In the rows, 128 means zero.
Named turns come first, each shown by rows before and after it. Which turns, in which order, take the first row of each pair that follows to the second? Write the first one first, as in the answered first pair.
turn ledo:
[148 157 152 114 146 128 117 108 137 156 144 131 121 113 134 136 126 153
  98 109] |-> [149 156 130 112 150 110 110 123 147 158 156 143 130 110 130 129 128 140
 103 113]
[116 119 128 161 138 120 155 124 149 108 131 126 129 133 149 128 127 137
 110 133] |-> [115 117 130 160 136 129 152 116 144 108 132 128 131 133 152 135 127 141
 103 136]
[141 136 177  96 120 107 150 126  95 102 168 132 118 127 126 194 135 142
 145 124] |-> [141 134 166  88 121 100 145 137 103 109 172 137 121 121 125 189 131 132
 152 124]
turn meb:
[134 128 127 172 121 149 154 160 102 131 149 129 115 144 141 153 119 104
 120 131] |-> [108 124 105 169 140 174 136 132 131 137 117 132 128 126 146 113 116 126
 101 124]
[ 97 148 114 143 126 169 177 110 116  92 121 127 131 122  99 121 149 101
 149 118] |-> [ 83 141  96 112 143 159 153  92 139 106 127 140 143 101 101 108 145 117
 139 120]
[132 135 147 105 125 145 110 120 133 136 115 131 125 126 129 137 147 156
 104 125] |-> [140 135 152 100 117 132 113 127 131 138 125 135 116 129 128 148 143 148
 117 129]
[155 122 138 146 123 140 130 120 125 105 104 139 137 122 147 110 114 146
 125 136] |-> [152 121 128 125 127 121 118 120 138 107 113 146 136 113 145 110 108 152
 127 137]
turn kupu:
[101 127 149 179 122 155 162 134 132 110  98 136 129 159  98  92 108 128
 158 127] |-> [102 120 126 163 132 130 155 146 150 106 115 148 142 152  95  80  98 118
 168 130]
[ 87  99 118 125 129 124  83 101 143 118 102 149 160 117 136 102 112 143
 106 103] |-> [ 96 101 109 108 137 101  85 111 147 121 122 155 161 114 135 110 108 133
 119 106]
[125 157 152 107 113 119 114 121 122 118 159 128  97 124 161 176  97 121
 166 158] |-> [115 157 164 127 108 158 123 105 117 119 129 122  92 143 165 166 105 134
 147 148]
[136 109  80 104 132  77 127 162 145 116 167 153 148  91 110 107 106 107
 146 139] |-> [153 127 126  85 109  70 120 138 123 123 183 140 122 109 112 172 114 125
 150 143]
turn tiveb:
[166 123 163 124 107 108 157 110  77 132 157 117 112 128 111 192 131 116
 135 146] |-> [166 125 163 127 107 111 158 109  73 131 161 118 112 131 110 182 130 113
 135 139]
[145  99  55 106 134  73 141 171 147 123 133 142 137 110 121  94 104 108
 163 146] |-> [139  98  71 157 127 109 168 180 135 115 111 130 130 132 123  72 115  92
 161 140]
[138 151 159 175 100 122 183 143  84  92 121 129  99 172 139 136 142 113
 148 141] |-> [128 160 175 163 105 145 162 107  84 105 106 127  94 169 147 150 145 144
 131 137]
[122 112 120 119 120 118 125 130 157 129 138 132 139 120 127 127 111 123
 136 118] |-> [122 115 122 135 114 122 135 141 152 123 136 126 138 122 121 119 110 116
 133 114]
turn Lav:
[118 138  98 101 163 109 107 103 163 111 119 127 151 114 131 108 133 159
 117 124] |-> [131 144 114  85 156 101 102  88 154 111 129 120 132 122 128 138 135 173
 117 126]
[152 125 153 125 140 116 154 135 139 137 139 141 149 139 118 127 114 106
 118 134] |-> [148 125 149 125 140 114 157 133 139 138 145 145 145 138 113 126 116 100
 117 136]
[146 127 120 137 122  99 148 168 112 128 146 128 145 141 118 148 123  94
 131 137] |-> [148 125 113 136 121  95 145 167 114 128 141 129 142 141 117 149 124  91
 135 140]
[121 155 154 129  73 119 134 143 119 105 124  85 123 157 133 121 115 152
 139 114] |-> [116 155 140 146  79 121 138 155 128 101 116  87 133 150 132  94 111 144
 140 109]
Now pairs of rows:
(2 to 3 turns a pair)
[141 140 141 158 116 103 119 161 129  98 117 132 105 129 133 146 136 121
 144 127] |-> [138 131 120 127 128  82 100 151 148 113 124 143 110 111 131 146 132 133
 145 128] -> meb then meb then meb
[ 88 108 126 131 136 155 131 109  95 135  75 146 117 136 142 130 115 126
 123 104] |-> [104 112 145 135 122 138 144 126  71 135  98 138 105 149 134 155 120 107
 147 108] -> meb then meb then meb
[166 151 161 142  97 106 155 159 100 128 159 115 114 139 115 174 136 107
 144 144] |-> [145 145 110  74 133  75 102 131 146 142 164 147 145  95 123 157 124 144
 129 145] -> meb then meb then meb
[113 132 154 209 110 180 177 159 123 113  95 118 133 146 133  59 133  97
 129 126] |-> [168 143 146 111 101  69 155 185 113 128 190 132 131 126 117 159 115  86
 181 147] -> kupu then kupu then kupu
[122 105  86 152 144 133 132 153 149 118 132 139 139 110 129  76 130 110
 123 127] |-> [151 136 152 116 110 127 130 120 105 129 159 113  92 142 131 184 135 140
 129 129] -> kupu then kupu then kupu
[126 158 186 139 117 164 117  81  99 149 114  99  97 166 138 176 141 162
 110 121] |-> [102 118  64 137 160 104 108 159 170 138 136 148 171  98 120  69 114 118
 136 126] -> kupu then kupu then kupu
